Each row is where one point has got to under a steady rotation. How many ticks took it there?
The counts run from 0 to 243.
[ 10  -8  -5 -22  28   6   5   8 -14  12   0 -10 -12  -5  13  14   8  11
   8  -4  12  15  -6   6   6  19  22  11 -27 -10   3   0  12 -23  -3  -3
 -13 -12  -8   6  22  -8   4   3 -11   4  -1  -5 -18  -1  13  -3  15  -4
 -23  24  -2   5 -10   5 -12  -9 -13  -6  23   1   3  15   8  -2   1   8
   9 -19   2   6   6] | 211
[  6  18 -10  18  21 -11  -2   5 -19  15   5  -4  -1   3  11  11  -9  17
  16   5  15 -17  -7  -2   4   6   8  -5   1 -13  -1 -11  -3 -19   6  -6
  18   8   1  -6 -10  19 -15  -4  13   5  22  -3   3  -6 -13   1 -24  22
   2  -6  -3  -6 -27  25  12  -3   4 -13  11  -5   2   5  -1  -8   5  -3
   0  -3   5 -32 -25] | 22
[  8   3  -6   3  28 -10  -6  -6  -6 -16   2   2   3   7  28   6  17  22
  14   9  23  -1 -24 -11  -8  -8  26  -9  -1 -11   8  13   8 -23 -13 -14
   8   2   1   4   7  -3  -2  -5  23  -8   5 -17   8 -15  -7  -3 -18   6
  14  12 -10   6  -7  13   0   3  -9   0  13   9  25   5 -14  13   7 -14
   7  -5  -3  -8 -17] | 229
[ -5 -17 -19   4  19 -10 -12  18   2  -8   8   1 -14   6  -1 -16  -5 -12
  -3  12  -5   8 -23  -1  21   4   6   9   1  -1   1   8  -3  23  -6   6
  14  -9 -20   3   5   1   8 -17  -3  10 -29  23   3   9  -8  -7   2   1
  -6   5   9   1  -5 -13  22  15   1 -12   2  12 -29  15   3  19  12  -8
 -12   1 -30  -1 -16] | 127
[ -2 -24  -6  10  -1  -3  16 -10  10  18 -11  17   3  -3 -14  -9   0  -7
  -4  -4  -2 -12  22 -14   1 -11 -15 -31  -2 -11  -3 -17  -3  -2  15   6
   0   7  -1   8 -25  -5  -8 -10 -16   6  -3  23  18   2  -3  13 -11   6
  29 -21  -5   5   7   9  -2  -3  -1   2 -27 -18 -28  -7   0  -4 -12  10
  -9  -6  10 -16   6] | 171
[  3 -20  -5 -15   8  -6  20   6  -5  24 -11   6   0   9  -1   1   2 -23
  13 -13 -22  15  10   2   4   7   3  -9 -29  14  -4  -7  10  10  14   3
  -9  -8  -9   4 -14   6  11  -6 -24  28   0  13  -9 -12  -1   3   3   6
  -2 -12   0   8  -5  14  -8   8  -1 -12  -3   2 -20  -5  30 -10 -11  11
   1 -22  -2 -12  -4] | 194
[ 10  -8   0   1   7  -6   1 -12  -8  -4  -4  13  -1 -10  17  13  15  23
  12   0  26   1 -12   2   8   5  16  -7 -16 -26  17   5   3 -30 -19 -12
   7  -8  -4   7  19  -7   6  -5  -1  -9 -21   2   5   6   4   0 -15 -14
  11  16  -4   2  -9  -1   0 -12 -11  12  10   9  14  21 -23  15   4  -3
   4  -4  12  -5  -2] | 233
[ -9   4  -4  12  32  12  -2   4  -1  10 -10 -16 -26  -3   6   1   2  10
  12  -4   6  12  -1  29  13  22  24   5   2 -15   5   4  15 -21   7  -6
  -4  -2  -1   1  21  -7   0   6  -8  13  -8  -3 -13  21   7  12  -2  20
 -11   6  -5 -17 -12  -8   2 -12   2  -8   1 -16   3  20   7 -22  -1   1
   3   7   2 -13  -1] | 5
[  9   9 -14   2   9   9 -13  12   6 -17  22  -9 -13  -2   5   8  -8  13
   0  17 -18  -1 -26   9  10   8   8  10  18   4   4   4  15  17  -8  11
  32  -3  -5 -11  12  -1 -16   7  18   0  -2  -1 -15  11   0  -9   1  18
 -27  15   8 -17  -6 -14   3  11   2  -2   1  -8 -15   4   8   9  17  -7
   6   7 -18  22 -28] | 134
[-13  -4  10  13  -9   9   2 -15   4   2  -5  -9   1  -6  -6   5  15  24
  -2  12  15 -18   5   4   2   6   3 -25  19 -14  10  -6   5 -23   6   5
  12  -2  10  -3  -7  -8 -36   9   6   9   9   3  -6   5   5  -6  -7  24
   5   1   3 -21  -2   5 -15 -11 -14   0 -15 -25  -6 -18 -21  -8  -6 -13
   7  17   4  -1  -1] | 162
[  5  18 -24 -11   4   1   8  10 -12   1  -1 -19   4  -1  14   4  -6  -1
  -2 -14 -10  20 -12 -10   1   8  17  17 -19   8 -10   5  10   2   1  -2
  -4  15  -5  -2 -17   4  -3  11   2   4  27  -9   2 -20  -2  -8  23  -7
  -8  -2 -25   5  -3  -6  10  10  10 -14  16   8  11  -1  28 -18   7   9
 -14 -34   1   1 -14] | 203
[  6   6  -7 -13 -16 -22  12  21   2   7  20   0   9  -6  17  -8  -2   3
  24  -1  -4  14   0   7 -10  11  -1   4  15  22  -2   2  -1  24   2  -3
  14  -1   9  -9  -8 -11   4   7  -1 -11  -5   3  20  11  15 -17 -15 -11
  -3   5  -4   7 -15   4   5  -3   8   4   1  35 -15 -14  -5  -6   1 -16
   4  -6  -9   9 -15] | 114
[ -3  -1 -10  27   6  14 -21  -6   3 -20   1 -15   3  10 -12 -14 -11  10
 -18   6  10 -20   2 -16   4 -12   3  -1  20 -23  13   7   5  -3   8  16
   2   8  -5   0  -1  -6 -23  -3  23  -9   0   9   5  -2 -10   3  18   7
   6 -10   4 -11  13 -24   7  12  -3  -2 -12 -28  -7   2 -15  -8  14  -4
 -16  16  -3  -7   1] | 152
[-12 -12  -3  15   0   4   0 -12  10   7  -1  -5  -7 -13  -5   2  12  25
  -8  16  16 -16  12   3   0   3  -1 -26   9 -21   6 -17   5 -12  -4  14
  19  -1  14  -1  -3  -4 -30   5   2  14   5   8  -1   9  12  -6 -14  21
  16   5   0 -20   4   7 -18 -14 -12  -7 -13 -24 -16  -9 -15  -2  -3  -4
  -1   8  -2  -3  -2] | 161
[  1  -7 -23   0  11 -14  -2  12   3  -8  10  -6 -14   0   8  -9   5  13
   0  15   3   0  -5  10  17   7   4  13  12  -9  -2 -14  14  14   8  26
  31  -9   9  -2  15  -7  -6  -3   8  16 -12  13  -7  15  13 -16 -11   9
  -7  29   2 -10 -11   5  -5  -3  -9  -7  -5  -5 -23  -2 -26   0   4  -2
  -6   0 -24  17 -15] | 138
[  7 -13  13  11  -6   8  17 -18   6  27  -9   8 -10 -13  -7   7   7   9
   0   4   5 -11  18   4   9   3 -13 -18   1 -17   4 -22   8 -15  11  13
  -1   1   8   3 -10 -18 -10   1 -10   1  -5  20  -1  16   5  12  -4   6
   5  -8   7 -15   5   6 -17 -20 -15  13 -20 -20 -24   0 -14  -4 -16  13
   6   8  22   0  17] | 166
[ -2 -15  -4 -16  12  -1   7   6  -8  19 -12  -8   0  14  -4  -9   2 -28
   7  -9 -23  19  10   2   6   6  15  -5 -20  25  -7   5   9   1  15  -4
 -21  -8 -13   8 -11  12   3  -6  -3  28   1   3 -15 -19  -4   1   3  22
  -4 -11   2   7  -6   9  -2  12  -3 -20  -9  -5 -10 -13  35  -9  -9  -1
   9 -11  -7 -20  -8] | 195
[ 12 -12  -4  -3  11 -14  11  19 -10   7  11  11 -11 -12  10  -3 -10 -15
  11   4  -8  13 -25  -4  30   9   0  10   4   9  -8   1   1  17   7   8
  10  -3  -5  -8  -1  -6  22 -13 -12  -8 -23  16   8  28   2   1   1 -14
 -20  -1   6   7  -5  -5  13  -3  -5   7  -1  25 -28  10   4  15  -2   5
  -4  -1  10  -2  -3] | 121
[  5   0 -16   2 -10   1 -12  18   0 -11  18 -14  -8  -5  -2  -6 -15   3
 -10  -1  -8   5  -7  10  15   7   5  27   8  -7   8  10   5  20  -6  13
  18  -6 -14   1  13  -2  -3  -4   0  -8 -20  13   7  13   7 -12  14 -22
 -21   3   8  -8   3 -21  24  22  17   0   8   7 -13  18  -5   1  26  -1
 -11  -3 -17  16  -9] | 131
[ -2  -4  -8 -19  -5   0   3   9 -18  17 -10 -19  16  13  -6  -9  -8 -27
   4 -23 -18  14  16  -6  -1   6  15  10  -8  16  -5   8  15   6  19  -3
 -31   5 -16   6 -18   6  -2  -1   4  15  12   0  -1 -25  -8  -2  20  -4
  -8 -17  -5   6   2  -5   7  21   0  -8   2   0   1 -11  26 -22   4  -3
   1 -20  -3 -12  -5] | 197
[ -1   6  -2  20  32  11   3   8   2   7 -10 -16 -23   3   6  -3  -6   7
  14  -2   0  12  -2  25   5  16  21   7  12 -12  12   5  13 -26  15 -12
  -3   6   3  -4  19  -8   4   9 -10  -8   3  -7  -7  20   5   8   8  17
 -19   0   2 -19 -11 -11   2  -5   2   6   1 -22   0  16   7 -29   1   3
  -1   9   6  -8  -1] | 6
[  4  14   2 -13 -11 -12   5  24   3  -2  20   2   9  -5  20  -1  -1   5
  24  -3  -6  12  -9   9  -9  13   2   4  17  28   1  16  -7  20  -2 -11
  11  -2  12 -10 -11  -6  -3   7   4 -25   0 -11  17   9  14 -15 -15  -2
  -3  -1   1   0 -11   4   6   3  11   4  -4  31 -14  -9   4  -3   4 -19
  17  -2  -2   8 -18] | 113
[ 19  -9  11   7  16  -5   1  -1   5  20   9  22   2   6  -6  11   1  13
  25   2  11 -16  10  -4  11   7  -6 -21 -13 -20  17 -15  -6 -10 -12  -3
  23  -7 -20   2   0   5 -12  -6 -25 -11   1  12  -7  -8  -2 -10 -16   3
   3   5  20 -11 -24  27  -2   4   4   9   7 -11 -14  20   9  -2  -2  16
   8 -16  -6 -12   2] | 32
[ -2  12  -3  20  24  17   4  12  12   4 -10 -13 -16  12   6  -6 -11   8
  14 -14   1  14   5  20   2  17  17  12  18  -7  11   2  18 -20  24 -14
   1   9   6   0  18 -17   4   3 -14 -22   6  -2   0  12  14   9  11   9
 -10   6  -4 -16  -9  -7   2   0  15   9   4 -17   1  16   8 -38   0   6
  -1   6   4  -3   0] | 7
[  2  -6  -6   3  -1  28  14 -12  -2 -21  -5  -6   3   9   5   5  -1  -5
 -13  -6   8   7  -9 -12   5   2  12   2  -1  -9  -1  12  -4 -14  12   1
 -18   3   7   5  10  -9  22   8  13  -1  11  -7   0 -14  -1  11  32 -12
   6  -4 -17   4  10 -24  -8  -8 -16  10   5  -3  34  -8   6 -11 -20   1
 -13   9  18   5   8] | 74
[ -7 -13   7  16 -13   6  -4 -18   2  14 -11  -9  16  -1 -18  -6  -5 -13
  -4 -12  -6 -15  12  -8  -3  -8   4 -21  12  -5   3   7  -1  -7  12  -2
 -18  13  -6   0 -38   6 -26   0   0   2   4   7  13  -6 -17   8   3  11
  12 -40   8  -4  13  -8   4  15   1  -9 -28 -17  -7 -12  10  -5   2 -14
  -2   9  12 -26  -4] | 174
[  2  10 -32 -16  12  -6   9  14 -14   9   4 -10  -1  -5  13  13   2   8
   0 -10  -5  21  -9  -5   1  11  12   6 -26  -2  -9  -3   5   8  -2  -1
   0   9  -3   5  -6  10  -2   6  -6  20  18  -4  -1 -21   8 -14  14 -11
  -3   5 -29   9  -5   7   8   6   8 -18  19  14   1   6  20 -18   5  12
 -17 -37  -3   0 -16] | 204
[ -8   3 -19 -16  26  -3   0   3 -12   5   3 -21  -6   1  15  11  11  10
   5   5   7  21 -17  -3   6  14  28  -3 -25  -3  -4   4   7 -10  -8  -4
  -5  -9  -4   0   1   5  -5   4   8  28  17  -6 -14 -23   1 -14   2  12
  -3  10 -17  -1 -15   3   1  -1  -8 -24  20   6   9   6  22   0   2  -3
  -3 -29 -14  -8 -18] | 206
[ 13   1  -3  -5 -16  -4  10 -11 -15  -5   7   8  31   2   9  12  -5   0
  20   3  -3  -5 -21 -20  23  -8   9 -16   8  -6  -3  -9   6   2  -3   6
  20   0  -8  -3 -27  13 -12   0  11  14  19  -9  -4 -15 -17 -16 -11   4
   2  -6   3  -5  -3  21   1  15 -16  10  -3   7  12 -22   2   0   1  -6
  12 -11  -5  -5 -22] | 45
[  3 -21 -20  27  25   0  -8  -1   1 -11   0   6 -14  10  -7 -17  -5  -2
 -20  17   6 -18   3 -19  13 -18  -9   4   4 -22  -1  -8   3   4  14  23
  10   2  -2   4  12  -6  -4 -12   5   3  -5  25   5   2  -4   1   3   9
  15   3   4  -7   2  -3   1  10  -3  -8  -7 -23 -22   8 -17  10   0   5
 -22   3 -11 -10   1] | 149
[  8  -1 -12  18  12 -14  -8  17 -10  13 -10  -4   0  20  -4 -21  -8   0
   4 -14   5 -11  34  10  -7   7   5  17  -1  -9   3   0  14  -6  28   8
 -12   5  -5  11  14  -2  -7 -12   1   0  -3  18  11  -1   4   3 -13   2
   6  -8  -8   6 -20  10  11  12  17  -3  -6 -15 -14  21 -14 -27   8   9
  -2  -3   3 -18  -2] | 14
[  9   3  -2   0 -25  -8  15 -12 -14 -10   2   7  29  -2  -2   6  -1  -2
  26  -3  11  -8 -21 -23  17  -8  11  -8  14 -14  -1  -6   1   6   0   4
  15   3 -14   5 -27  11  -9  -3   5   9  22  -7   5 -15 -13 -20   4  -3
   2  -8   2  -1   5  19   5  15 -21  11   4  15  18 -23   1  -7   3  -2
   5 -10  -7  -1 -11] | 46
[-13   6 -15  -2 -24   9  17 -12   6  11   3  -6   5 -17  -8   5  -3   9
   5 -14  -3   7   5   0  -3  13  -6 -24   1 -10  -5  -6  -5   5  -8 -11
   4   9   4  -1 -34   5 -17  13 -17   8  22  -2   8 -10   7  -8   5 -12
  11 -26 -15  -7   7  -3  11   0  14  -5 -13   4  -5  -9  22 -19  -1   5
 -11 -21   9  -3 -12] | 181
[ 17 -16  -3  -2 -18  -7  -2  -1   4 -10  -3  21  18   8   2  -7   7 -10
  10  -5   3 -14  25  13 -11  -4  -5  -6   4   1  13  12   8   6  -3  -6
  10  -1  -6  17  14  -5   6 -12   4  -9 -34   8  24  -2   2  -1 -21 -25
  15   1   5   9   3   5   1  15  15  19 -18   1   9  12 -30   3   5  -7
   4  14   5   0  -8] | 243
[  3   0 -28  -1   1 -12  -1  14   7 -17  13  -2 -12   4   3  -8   0  19
  -4  12  -3   7   1   4  15   2  -2  21  19 -10  -6  -5   9  19   7  18
  31  -5   9  -2  13 -12  -3   0   5   6  -6  10  -1  11  21 -21   3  -2
  -7  22  -4 -16  -3   5   1   5  -2   1   4   1 -20  -3 -20  -7  13   0
 -14  -7 -24  21 -17] | 137
[ 31  -2  -3  -8 -27  -9  13  -1 -15   5  11  23  21  -8   0  16 -10   7
  18  -9  -7 -18   0 -13  12 -11  -7  -7  -7  -8  -3 -22  10  11  -5  12
  16   5 -16  10 -19   8  -8   3  -2   3  13   9   8 -10  -4  -9  -9 -23
  -3  -3  -3   1  -1  17   5  16  -1  20  -3   8  -2   3  -8  -7   9  17
  10 -21  10   5 -11] | 42
[ -1  -3 -10  15  11  -8   1  -3 -20  26   3  -5  -3  -4   7   4  -1  24
  21  -2  38 -13   5  -3  14  18   9  -6  -7 -33   3 -14 -11 -23   0   4
   3  -7  -3   0   6   9 -12  -5  -9   6   7  13   5   5  -3 -11 -16 -10
   1  -2   7  -5 -19  23  17 -12   1  -6  12   4  -5  13 -17  -3   8  12
  -4  -8  13 -31  -1] | 26
[  5  -2  -3  11   4   3   2   7  -3 -12   6 -20   3   8   2 -12  -3   5
   6   3  11   0  -3   0  19   2   8  21  32  -6  -5  -7  18   1  28  19
   7   5   8  -5  14 -18  -7 -10  11  -8  -7   0  -7  16   7 -10  16   4
 -18  16  10 -18   2  -2  -3   2 -19   9   0  -5  -5 -14 -28 -15   7  -4
   3  18  -6  18  -4] | 141
[  1 -13  15  10   6  16  11 -16   6  17 -11  11  -6  -9  -7  11   0   5
   3   5  -7 -14   9   0  14   1  -3 -28   7  -8   8 -11   5 -21  11  11
   6  10  11   2  -9  -9 -19   2  -9   1  -2   9  -3  13  -4  16  -2  16
   1 -10   4 -10   1   8 -21 -17 -18  13 -21 -23 -16  -8   4  -6 -15   1
  11  13  26  -7  13] | 167
[  6  -6 -20 -15  -4  -3   8   5 -22  16 -11 -18  16   5  -2 -13  -8 -22
  -1 -22 -15  15  18  -1  -1   5  16  15 -21   6 -10   6  14   9  14   9
 -34   6 -13   9 -13   7   0  -2  -4  19   3   6   4 -16  -1  -1  15 -15
 -10 -16  -8  12   2  -4   7  22   3  -9   1   5  -1   4  16 -17   8  10
  -3 -24   7  -9   2] | 198
[  7 -14  -6 -15 -22  11  24 -13   4 -18   0  14  11  -2  -6  17  -3  -7
  16  -4   0   2 -13 -11  26  -7   4 -10 -12 -27   2  -8  -1   5 -16   3
  14  -2 -23  11  -2  -2  11  -5 -21  -1  -3  11  -6 -10   1 -13  26 -30
   2   7   3 -11  10  -3   3   6 -14  17   3   4  16   8  10  -4  -1  20
  -5 -17  -5  12   7] | 53
[ -5   9 -11 -10  17   0   1   7 -10   2   2 -30   1   6  15   2   8  10
  11  -1  12  22 -17   1   3  14  29   2 -12  -2  -3  14   6 -17  -1 -11
 -10  -8  -2  -2   6   7  -6   8   4  19  18 -15 -15 -22   5 -16  14  13
  -4  11  -9  -3 -11   4  -3   3  -8 -22  21   3  17  -7  18 -12   2  -8
   3 -20 -10  -7 -11] | 207
[ 16  -4   1  -4  20  -2 -10  16 -12  -2  -6  -1  16  29   9 -10   6  -7
   7  -8   3   2   7 -13 -14 -17  28   6  -5   5  11  21  24 -12  14  -1
 -22   2  -7  11   8 -16   1  -7  19 -18  -2  -6   2 -30   0 -13   2  10
   5  13   0  12  -6   9 -11  25  -7   2   9  -6  11   8  -9  -6   8  -6
   7 -12  -4   0   1] | 219
[ -5   8 -14 -15  14   2  10   8 -13   2   9 -30   5   7  13  -2   5  16
  15  -9  15  24  -7   0  -2  13  28  10  -1  -5   3   3   8 -15   1 -10
 -18  -5  -3  -2   7  -3  -3   4   3   2  12 -17 -10 -18  11 -23  24  -3
  -8  13 -11  -1  -6  -1  -2   2 -10 -14  24  12  13  -3   6 -19   5   0
  -7 -21 -12   4  -7] | 208
[ -8 -14   0  -2  10  -4  -5  14  11  12  13   8  -2   1   9  -8   6  -4
   4   2   8   0   7   1 -10  15  -2 -11 -11   6  14  19 -23  12 -17 -11
 -10  -9  -4  -3  -2  -4   7  -7 -11 -11 -17  16  26  -4   7  -3 -11 -15
  24 -17   2  17 -13 -11  10  -1  22 -12   2  21 -20   9   7  18   1 -19
  -4  -5  -1 -20   1] | 104
[ 11 -26  -8 -16 -23   9  -5 -14   4  -9  -9  11   9   5  -8   7  14 -14
   0   1  -9  -4   8   9  10  -4  10  -8 -21  -9  13  -3  18  10 -19  19
  -4 -20 -17  15  15   5  -2  -2   7  35 -16  14 -15 -18  11  -6   3  -2
   5  12   3  -3   5  -8 -17  20  -5  -5 -13 -12  13  -2   3   2  -3  -3
   6  -7 -14  16  -1] | 60
[ 16 -16   7  -5 -19 -10   0   8  -5  13   1  11  26   6 -12 -11  -6  -1
  29  -8   3 -20  23  -8   3  -2  -4  -7  -5 -10  17 -10   2   5  -1   3
  -1  -4 -17   5  -4   2 -19  -8 -12  -8  -6  20   6 -18   3 -20  -8 -12
   7   1  13  -1 -11  27   6  26   7   8  -3   3  -9   1 -12 -12  10   3
  11 -13  -8  -8   7] | 36
[  9   1 -13  -5 -11  11   9  -7   1 -31  -9   0  16  12   9   8   6 -10
  -4   4  -5  10 -10  -9  -1  -4  15  -3   5   9 -12   1  14   1   7   7
   5   0  13   6   0   3   9   8  25  22  22 -14  -5 -24  -4  -1   8   9
   9   6 -23   3   9  -5 -24   1 -15   5  -3   0  34 -31   3 -10 -19 -12
  -6  -2   0  16 -15] | 68
